One turn moves each row of this set onto another row. After a few examples, where does it send each row asked below?
q_818: [ 13  -1 -24  30  19  16   1  -1  25   5  11   9  21 -17   0   7   7  35
  43  12  -1 -21  26   5  12  11  18  20  24  -2 -15  57   5 -42 -43  11
  11   5]
q_38: [ 11 -14 -15   8  -4  27   4  -2  22   4  11  16  -9  -8   8   2  40  20
  23  32  49  21 -33  19  39   0 -26  -3  26 -17 -12  55   5   3  -2  33
   7   8]
q_610: [ 26  -8 -21  -7   7  21  -2  -8 -20  23   6  12  11 -17  23  -9 -33  14
  18  25  27   3 -34   4   1 -10  21   1  38 -18 -11  22  44 -20   9 -11
  -4  10]
q_487: [ 11 -28 -15   2  46  11  15  13  32  19  16  28   1 -35   9  32 -11  50
  16 -17  40  15   8  36  23  12 -12 -14  45  41  18  28  -1  10  12 -26
  28 -10]
q_54: [ -2  -7 -12  -9  15 -16 -14   9  18  27   0  -9 -25  -3   6 -11  36  23
   4  12  -2   3  28  -1 -15 -11  48   3  35  23   5  37 -25  -6   3  10
 -11   1]
q_933: [ -4  -9 -12 -38 -17 -31   5  -9 -12 -10 -24  29 -11 -19 -18  20  16  24
  37   3 -13 -17  16  51  41  -2  -1 -22  20   9   9  32   0   4   6 -21
  18 -15]
q_999: [ 39   7  -7  24  21   1  22   9  35  28 -16  21 -15  -6  21  16 -19  43
  -9  13  25  -8 -16  31   6  -8  -6   8  49  10  12  11  13   2   0   8
  52 -15]
q_607: [-15   4  13 -17  24 -25  -1  -2  13 -12   4   6   5 -17  -8  36  15  28
  20  -6   8  -2 -12  -5  -3   1  -8 -31  29  33 -21  59  -2 -23 -20 -13
  -6 -15]
q_313: [ -1  -3 -21  23  -8  -5 -19  17  22 -17  19  38 -24 -59  -2 -16   0  10
  21  -8  -7 -12   9  11  27  -1  20 -27  51  22  14  16  24  10 -35   7
  12  -5]
q_952: [  8  -6 -25  31  25   2 -18 -27 -21  27  -9  -8  -8 -12 -22  -6  -1 -16
  -6 -13  14  14   4  21  14  -4  -1  -2  11  -9  13  26  23 -19   4  10
  38   5]
q_570: [  9 -38 -10  -3  42   9   9  23  26  35  18  14 -25 -24  10  37 -12  40
  41 -18  39  10  -8  11  13  19 -22 -14  44  18  27  29  22   8  18 -11
  29   1]
q_936: [ 20  -2 -15  19 -14  18 -21   3 -14   7  31  28  10 -14  11 -11  17  36
   8  11   0  -7   0  22   7 -35   4 -16  36  44  24  41 -32 -20 -12  10
  38  35]
q_553: [ -1 -42  -1 -27  -9  10 -11 -22   5  33 -24   4 -11 -14   4 -12   0  33
  37  -9  35   6  10   7  18  55   0 -21  25  21  12  27 -22 -34  -6 -19
  28  12]
q_366: [  8 -27 -22 -16 -11  12  29  10   7   2  -9  10  39 -25 -12  12 -36  24
  29   6  43   1  28   3  -2 -12   0  11  30  -7  15  12  15 -11  17 -35
  -9  10]
q_384: [ 15 -33 -14  10 -32   4   0 -19   4  -3  -2  10  12 -47   7  23  24  35
  23   2  50   2 -17  14   4  -7 -48  -7 -10  31   9  42   8   4  17  13
   5  -9]
q_302: [-12  -3 -10 -23  24   1 -50  26   5 -15  16  32  -1 -29 -27  -5  -7  24
  19   4  49 -28  13   5  17 -13  10 -15  15  11  19   5 -32  -6   0  -2
   9   7]
q_946: [  6 -28 -21 -20   4  29  26  37   8  -1   0  24  31 -13  -7  17 -10  46
  53   0  46   8  10   6 -13 -12  10  17  26   2   2  17  29   2   3 -20
 -11   8]
q_100: [  3  -2 -28   3  16  39 -22  26   9   0 -26  17  12   6  46 -12   2  26
  12 -23   2 -11   4  36  18   8 -17  17  41  -7   4  37 -14 -20  -1  25
 -11   8]
q_298: [  2  24 -32 -18  -2 -26   2  -4  10  10  11   0  -9  15 -11  14  -2  -7
  23   9  13  -3  33  23 -16 -39  11 -13  38  20 -24  25   3   7   2  19
  33   4]
q_733: [  5 -31 -11 -13  -4  13   0  -5  18  32 -17   0 -19   3  19  -9  -5  21
  19 -20  38  14   2  -8   0  57  -8 -36  18   2   5  -7  -9 -24  -3 -22
  25  -1]
q_93: [  3   4  -3 -26  12  40  -5  -3  19  12  -5  35  15 -20  15 -14 -14  43
  11 -40  21  -2  15  23  -3   9 -46  -5  -6   3 -23   2 -26 -14  12   9
  -3 -11]
q_655: [ -4 -17 -22   3 -33  27 -26 -12  13  24 -16  23  24  -4  26  -2   6  25
  22  15   5  13 -14  19   1  41  22 -11  44   6  31  23  -4   8 -13  16
  55  -1]
q_14: [ -5  23 -33 -13  21 -27  -1  -7  32   0  18  17  -9 -23  -2 -27   3  18
  39 -10 -19   0  10  33  16   2  -3 -29   9  -3 -13  36  26   6 -17  23
  24  23]
q_58: [ 29 -30 -20  -4 -46  10  -1   4  13 -11   1  21  11 -24  16   0  19  29
  34   8  52  -6  -4  26   5  -1 -35  11 -15  35  30  36  13  -1  -1   9
  -4  -1]
q_985: [ 14 -16 -22 -24  -7 -20  -6  10  27   6   4  20 -22 -63 -12   1 -12  26
   3  18 -14 -31  14  -9   6  13  -6 -34   5 -23   1  32 -12  -6  19 -13
  16  12]
q_851: [ -7 -36  -7  13  22  21   8 -12   3   3  37   8 -24 -35  12  11  16  44
   5  -8  -6  -7   7  18   5  -6  23   3  28 -42 -17  40   2   9  17  23
  32   9]
q_96: [ 16  10 -16 -24 -13  35   1   2  20  12  -2  30   4  -6  37 -13   0  34
   5 -36   9  14   4  20   7  10 -41 -11  -8  30 -13   4  -6  -7  27   3
   7 -21]
q_238: [-10   5 -19 -16  46   7  -4 -20  22 -17  -2  -6  14 -31  -3  21  17  10
 -22  -3  22  -6   9  27  -8   6  18 -17 -15  29  18   7  -1   2   5  -2
   9 -14]
q_649: [  5  25  -5  28 -19  -4 -11 -28   5 -10  13  36  -8  -5   0  -7   6  40
   6   5   8  10  21  46  25  -5   3  -1  53  -6 -12 -15   6 -29   9  -8
  18 -15]
q_801: [ 26  -4   6  14  -1 -10 -27  -7 -10   0   1   2 -25 -43   7   3  32  15
   3  -4  21 -20   7   9  27  -6  43 -14  14   5  -4  -7   6  19 -10  25
 -16   4]

q_733 turns into q_946
q_553 turns into q_366
Where do these go?
q_933 turns into q_985
q_952 turns into q_818
q_610 turns into q_100
q_14 turns into q_313

